In the data rows, the value 128 means zero.
Some points, each followed by its number:
[64, 145, 179, 138, 162, 61, 161, 126, 107, 60, 62, 128, 115, 141, 127, 129, 120, 183, 66, 143, 176, 66, 106, 194, 108, 119, 148, 82, 156, 189, 140, 95] 0
[145, 129, 196, 89, 146, 115, 154, 97, 156, 120, 123, 75, 139, 222, 168, 101, 122, 122, 128, 143, 107, 129, 105, 133, 113, 66, 141, 144, 194, 115, 107, 103] 1
[210, 87, 153, 132, 108, 133, 101, 187, 145, 129, 179, 124, 99, 157, 126, 86, 127, 85, 82, 162, 106, 140, 124, 50, 147, 118, 85, 156, 144, 103, 82, 147] 2
[100, 166, 137, 129, 144, 113, 128, 116, 127, 147, 110, 124, 86, 125, 140, 145, 159, 152, 111, 105, 133, 137, 136, 126, 153, 112, 151, 121, 141, 113, 140, 95] 3
[190, 131, 80, 181, 146, 156, 161, 136, 92, 131, 169, 148, 71, 66, 129, 187, 129, 122, 73, 148, 131, 88, 169, 115, 127, 117, 88, 141, 132, 85, 129, 136] 4
[95, 149, 113, 220, 137, 99, 137, 171, 97, 35, 125, 87, 105, 82, 186, 151, 62, 107, 56, 182, 163, 62, 96, 195, 52, 143, 88, 110, 110, 197, 130, 107] 5
[59, 251, 98, 99, 158, 242, 34, 45, 117, 205, 192, 135, 180, 63, 177, 153, 146, 122, 200, 25, 91, 152, 75, 137, 134, 227, 105, 222, 13, 195, 148, 223] 6
[127, 104, 92, 153, 92, 127, 136, 148, 92, 113, 126, 145, 97, 104, 101, 124, 105, 126, 114, 133, 143, 104, 128, 161, 135, 155, 114, 113, 117, 127, 127, 124] 7
[193, 105, 123, 179, 78, 120, 117, 195, 130, 127, 179, 138, 92, 113, 140, 119, 104, 73, 60, 167, 88, 135, 130, 96, 69, 141, 73, 147, 162, 115, 69, 111] 8
[138, 99, 114, 109, 91, 126, 150, 114, 125, 155, 155, 135, 132, 157, 109, 135, 109, 126, 151, 145, 86, 132, 127, 143, 129, 133, 111, 151, 145, 125, 119, 149] 9
[55, 159, 133, 80, 184, 96, 165, 69, 135, 160, 36, 130, 201, 118, 112, 174, 176, 194, 176, 119, 107, 142, 150, 143, 86, 88, 167, 100, 158, 158, 169, 132] 10
[82, 186, 143, 170, 153, 116, 112, 128, 120, 96, 122, 107, 119, 110, 189, 143, 117, 127, 92, 120, 157, 109, 78, 157, 101, 133, 119, 132, 120, 164, 133, 95] 11
[129, 127, 123, 133, 119, 111, 140, 121, 114, 139, 122, 121, 89, 130, 108, 131, 120, 141, 106, 120, 132, 128, 141, 130, 163, 125, 132, 116, 131, 113, 139, 110] 12
[108, 114, 95, 143, 81, 121, 111, 135, 120, 120, 162, 113, 115, 129, 142, 128, 72, 106, 137, 146, 104, 117, 90, 167, 127, 159, 87, 165, 96, 177, 128, 140] 13
[89, 117, 136, 133, 116, 105, 111, 153, 138, 97, 117, 112, 101, 132, 117, 104, 110, 133, 130, 125, 154, 134, 99, 143, 174, 149, 158, 111, 87, 152, 144, 113] 14
[153, 77, 113, 149, 86, 97, 124, 150, 122, 158, 107, 178, 121, 106, 89, 115, 138, 128, 105, 143, 123, 140, 169, 116, 91, 139, 118, 118, 162, 121, 104, 103] 15
[154, 103, 130, 88, 147, 130, 170, 99, 123, 132, 118, 155, 167, 155, 95, 140, 130, 169, 149, 152, 128, 109, 164, 128, 124, 124, 129, 132, 157, 125, 125, 167] 16
[151, 134, 100, 138, 141, 154, 138, 117, 109, 128, 135, 172, 106, 102, 126, 155, 143, 154, 116, 98, 143, 102, 150, 118, 162, 139, 129, 146, 115, 117, 137, 129] 17
[155, 156, 107, 138, 109, 153, 130, 104, 110, 163, 134, 125, 110, 119, 137, 154, 136, 124, 111, 104, 107, 126, 164, 132, 125, 123, 123, 137, 125, 97, 117, 126] 18
[134, 156, 141, 126, 146, 158, 120, 127, 138, 121, 168, 109, 116, 142, 158, 130, 122, 106, 125, 120, 131, 131, 101, 109, 172, 123, 122, 152, 97, 124, 128, 149] 19
[144, 73, 126, 97, 108, 109, 160, 119, 135, 142, 120, 130, 149, 155, 77, 112, 111, 147, 160, 152, 106, 140, 153, 135, 136, 120, 141, 137, 150, 116, 144, 145] 20
[96, 110, 116, 131, 126, 82, 146, 132, 133, 116, 101, 136, 155, 112, 102, 132, 125, 122, 136, 153, 129, 143, 139, 151, 88, 102, 133, 97, 136, 157, 139, 108] 21
[168, 117, 134, 133, 155, 137, 127, 165, 135, 143, 141, 145, 135, 104, 110, 130, 155, 107, 107, 159, 124, 134, 152, 60, 133, 121, 115, 131, 133, 96, 115, 149] 22
[117, 115, 128, 108, 132, 122, 103, 121, 109, 106, 103, 149, 101, 135, 130, 105, 148, 145, 143, 102, 185, 116, 133, 102, 198, 123, 138, 120, 112, 115, 153, 112] 23
[109, 139, 121, 130, 144, 122, 152, 118, 113, 106, 126, 124, 123, 126, 130, 149, 116, 149, 108, 136, 127, 96, 134, 148, 124, 132, 125, 133, 126, 147, 136, 134] 24
New points follow, each followed by the numbers of its two nearest points above by angle, seen from the average point of the numbered points, nearest first.
[80, 198, 154, 104, 169, 104, 118, 89, 151, 122, 96, 120, 98, 152, 168, 141, 152, 155, 126, 72, 156, 149, 142, 116, 147, 85, 185, 97, 151, 120, 153, 57] 3 10
[159, 109, 162, 125, 123, 114, 119, 162, 127, 124, 139, 122, 97, 152, 114, 102, 124, 116, 112, 141, 140, 134, 104, 97, 176, 128, 116, 132, 127, 112, 130, 130] 2 22
[115, 124, 106, 170, 116, 113, 132, 151, 108, 117, 117, 140, 113, 88, 124, 143, 113, 137, 97, 150, 135, 114, 141, 152, 84, 149, 110, 120, 128, 141, 130, 110] 5 7
[124, 130, 131, 95, 124, 170, 174, 119, 127, 93, 117, 83, 174, 165, 147, 113, 182, 106, 157, 66, 147, 98, 116, 137, 134, 85, 155, 53, 157, 78, 108, 122] 1 10
[164, 100, 84, 138, 185, 119, 224, 192, 69, 74, 128, 149, 90, 79, 95, 172, 105, 145, 107, 195, 189, 84, 152, 122, 189, 102, 113, 83, 120, 53, 221, 139] 4 7
[129, 155, 128, 129, 168, 128, 159, 144, 105, 63, 177, 110, 114, 134, 194, 140, 88, 116, 86, 178, 158, 76, 78, 137, 133, 120, 62, 165, 124, 161, 129, 156] 5 11
[113, 167, 135, 148, 124, 126, 112, 103, 115, 146, 111, 115, 83, 138, 141, 139, 132, 135, 99, 93, 129, 125, 134, 135, 145, 123, 136, 116, 135, 125, 127, 92] 3 12
[130, 112, 155, 128, 103, 114, 128, 131, 145, 94, 119, 104, 117, 183, 121, 99, 111, 121, 134, 136, 120, 129, 103, 134, 134, 114, 135, 114, 156, 132, 113, 111] 1 14
[139, 126, 127, 108, 138, 174, 174, 121, 115, 94, 120, 97, 172, 150, 129, 121, 169, 114, 128, 80, 142, 89, 121, 119, 131, 99, 140, 70, 144, 87, 103, 133] 1 16
[115, 143, 163, 133, 119, 130, 92, 117, 151, 141, 136, 108, 119, 163, 165, 117, 132, 111, 120, 107, 109, 141, 104, 127, 109, 113, 131, 140, 146, 141, 104, 108] 1 19
[114, 137, 113, 123, 133, 137, 136, 110, 126, 127, 136, 125, 127, 133, 126, 141, 116, 137, 142, 119, 122, 117, 128, 150, 137, 130, 135, 141, 115, 130, 145, 134] 6 24
[138, 128, 131, 132, 122, 127, 101, 148, 144, 85, 158, 142, 144, 115, 177, 111, 113, 92, 136, 135, 145, 142, 115, 119, 87, 108, 103, 124, 131, 178, 92, 125] 8 5
[155, 57, 51, 148, 62, 93, 178, 132, 78, 162, 84, 175, 77, 79, 22, 150, 109, 177, 108, 162, 131, 105, 198, 168, 153, 168, 119, 108, 125, 92, 167, 128] 7 15
[28, 62, 6, 94, 0, 134, 205, 6, 67, 172, 81, 104, 65, 178, 0, 138, 112, 199, 244, 36, 127, 120, 157, 255, 247, 156, 204, 37, 126, 87, 172, 96] 12 20
[79, 166, 86, 128, 89, 166, 55, 123, 143, 159, 159, 136, 144, 95, 143, 127, 124, 101, 194, 92, 90, 160, 94, 118, 148, 186, 129, 153, 51, 171, 134, 153] 6 13
[179, 150, 130, 120, 102, 188, 55, 134, 169, 202, 178, 160, 178, 108, 161, 106, 151, 107, 182, 112, 99, 207, 128, 100, 95, 154, 115, 163, 94, 108, 98, 149] 6 22
[94, 164, 158, 133, 200, 105, 122, 136, 153, 104, 76, 114, 176, 106, 167, 133, 160, 141, 123, 132, 156, 147, 125, 117, 85, 95, 169, 97, 121, 142, 149, 106] 10 11
[140, 114, 121, 124, 114, 116, 142, 134, 121, 136, 127, 151, 140, 125, 103, 139, 122, 143, 122, 138, 130, 133, 153, 137, 100, 131, 127, 124, 134, 115, 117, 125] 15 20
[135, 155, 160, 152, 155, 137, 107, 137, 149, 101, 128, 110, 131, 139, 168, 130, 137, 118, 96, 109, 138, 130, 118, 112, 115, 111, 137, 120, 132, 149, 114, 108] 11 1
[137, 125, 108, 120, 123, 124, 143, 141, 122, 129, 130, 109, 134, 123, 119, 143, 136, 113, 131, 151, 124, 138, 148, 106, 134, 114, 133, 118, 132, 87, 140, 134] 22 20
[169, 130, 93, 145, 121, 145, 144, 130, 108, 132, 152, 149, 93, 99, 127, 152, 129, 103, 101, 136, 114, 112, 167, 117, 119, 126, 93, 141, 144, 96, 125, 127] 4 18
[129, 143, 165, 101, 162, 152, 109, 102, 161, 141, 139, 114, 130, 158, 143, 114, 147, 128, 156, 97, 128, 144, 99, 98, 169, 122, 154, 141, 115, 127, 139, 140] 19 23
[143, 117, 135, 125, 127, 136, 127, 162, 141, 130, 165, 130, 154, 135, 133, 121, 120, 108, 132, 153, 114, 140, 112, 107, 122, 134, 106, 149, 117, 127, 121, 154] 2 22
[110, 152, 160, 136, 176, 115, 149, 98, 154, 126, 97, 110, 164, 140, 146, 146, 146, 141, 115, 128, 136, 130, 146, 141, 80, 90, 156, 114, 164, 113, 139, 104] 10 1
[17, 222, 46, 142, 92, 225, 22, 86, 140, 177, 155, 171, 255, 23, 159, 156, 122, 136, 255, 77, 81, 179, 107, 143, 78, 255, 148, 154, 0, 236, 143, 180] 6 13
[187, 87, 146, 144, 100, 131, 115, 171, 120, 161, 142, 146, 109, 119, 95, 99, 140, 113, 100, 156, 101, 142, 137, 82, 130, 150, 96, 151, 140, 115, 93, 136] 2 8
[86, 153, 96, 158, 126, 126, 104, 112, 129, 160, 94, 144, 149, 81, 133, 159, 134, 145, 138, 110, 117, 144, 158, 162, 66, 141, 145, 104, 122, 138, 141, 107] 10 21
[120, 113, 69, 172, 84, 127, 140, 161, 76, 110, 135, 140, 86, 89, 103, 139, 100, 135, 110, 145, 148, 92, 129, 161, 149, 162, 108, 111, 100, 135, 131, 129] 7 5
[138, 108, 141, 119, 110, 102, 130, 134, 134, 118, 125, 100, 126, 166, 128, 96, 112, 110, 136, 147, 129, 139, 119, 121, 131, 106, 124, 118, 150, 124, 114, 119] 1 20
[130, 112, 129, 130, 103, 113, 111, 146, 167, 173, 110, 149, 155, 108, 99, 105, 150, 114, 151, 127, 117, 197, 146, 99, 92, 130, 146, 99, 143, 100, 127, 96] 15 21
[122, 116, 140, 118, 153, 94, 157, 139, 134, 86, 121, 114, 131, 148, 136, 134, 109, 134, 115, 154, 148, 118, 106, 131, 151, 114, 131, 119, 125, 140, 141, 133] 0 14
[103, 255, 118, 129, 255, 230, 94, 79, 179, 149, 127, 160, 204, 47, 255, 217, 216, 135, 134, 54, 154, 135, 172, 71, 68, 82, 167, 128, 100, 115, 160, 134] 6 10
[110, 124, 129, 155, 129, 104, 143, 145, 120, 86, 123, 108, 125, 129, 130, 132, 93, 128, 96, 159, 129, 100, 118, 153, 96, 127, 113, 124, 137, 154, 122, 120] 5 0
[114, 113, 151, 157, 83, 105, 93, 139, 147, 148, 103, 124, 123, 131, 121, 97, 125, 127, 121, 119, 112, 160, 120, 132, 102, 147, 147, 115, 143, 139, 109, 93] 15 14
[112, 142, 145, 113, 136, 130, 127, 106, 132, 108, 97, 102, 162, 141, 141, 106, 140, 123, 162, 99, 160, 142, 110, 134, 120, 116, 158, 71, 126, 127, 128, 111] 10 1
[144, 151, 121, 139, 120, 167, 77, 140, 150, 168, 146, 147, 161, 76, 157, 121, 143, 101, 161, 126, 121, 184, 123, 101, 88, 146, 121, 154, 92, 128, 114, 140] 6 22
[139, 106, 164, 114, 116, 112, 134, 113, 135, 112, 116, 109, 124, 171, 123, 102, 118, 128, 130, 135, 127, 124, 123, 136, 136, 110, 145, 124, 154, 125, 111, 112] 1 20
[122, 116, 107, 137, 101, 135, 144, 123, 107, 112, 125, 113, 91, 137, 114, 131, 112, 134, 124, 111, 130, 109, 125, 152, 153, 145, 132, 125, 124, 129, 127, 120] 7 12
[139, 115, 119, 139, 140, 136, 135, 126, 105, 118, 131, 141, 143, 104, 111, 132, 116, 132, 118, 147, 137, 101, 133, 148, 104, 144, 111, 141, 132, 144, 115, 155] 16 7
[156, 134, 135, 113, 193, 128, 180, 126, 129, 101, 156, 83, 157, 164, 164, 149, 107, 106, 116, 165, 129, 102, 127, 133, 106, 84, 113, 159, 150, 107, 136, 163] 1 16
[188, 142, 111, 128, 131, 174, 135, 127, 103, 146, 169, 153, 98, 105, 146, 145, 133, 114, 103, 128, 117, 104, 138, 120, 126, 143, 86, 173, 126, 106, 111, 156] 4 18
[94, 162, 95, 174, 158, 122, 143, 130, 109, 105, 122, 118, 110, 76, 147, 179, 115, 133, 87, 141, 137, 97, 125, 167, 86, 128, 120, 118, 115, 144, 162, 111] 5 11
[179, 137, 125, 143, 116, 138, 120, 136, 131, 170, 139, 132, 90, 126, 116, 141, 140, 111, 101, 115, 99, 142, 160, 93, 136, 120, 123, 128, 140, 77, 119, 115] 18 22
[121, 150, 116, 122, 145, 145, 148, 100, 116, 125, 119, 111, 121, 117, 139, 154, 113, 145, 152, 117, 132, 128, 137, 143, 150, 114, 133, 128, 113, 123, 159, 133] 10 3
[95, 179, 97, 120, 125, 167, 67, 123, 148, 160, 149, 143, 158, 90, 164, 146, 129, 131, 174, 92, 120, 156, 100, 150, 124, 172, 132, 155, 55, 166, 145, 160] 6 19
[131, 116, 163, 146, 110, 112, 78, 181, 108, 131, 124, 150, 91, 131, 130, 99, 132, 120, 82, 127, 145, 108, 106, 89, 164, 165, 112, 137, 115, 148, 109, 121] 2 14
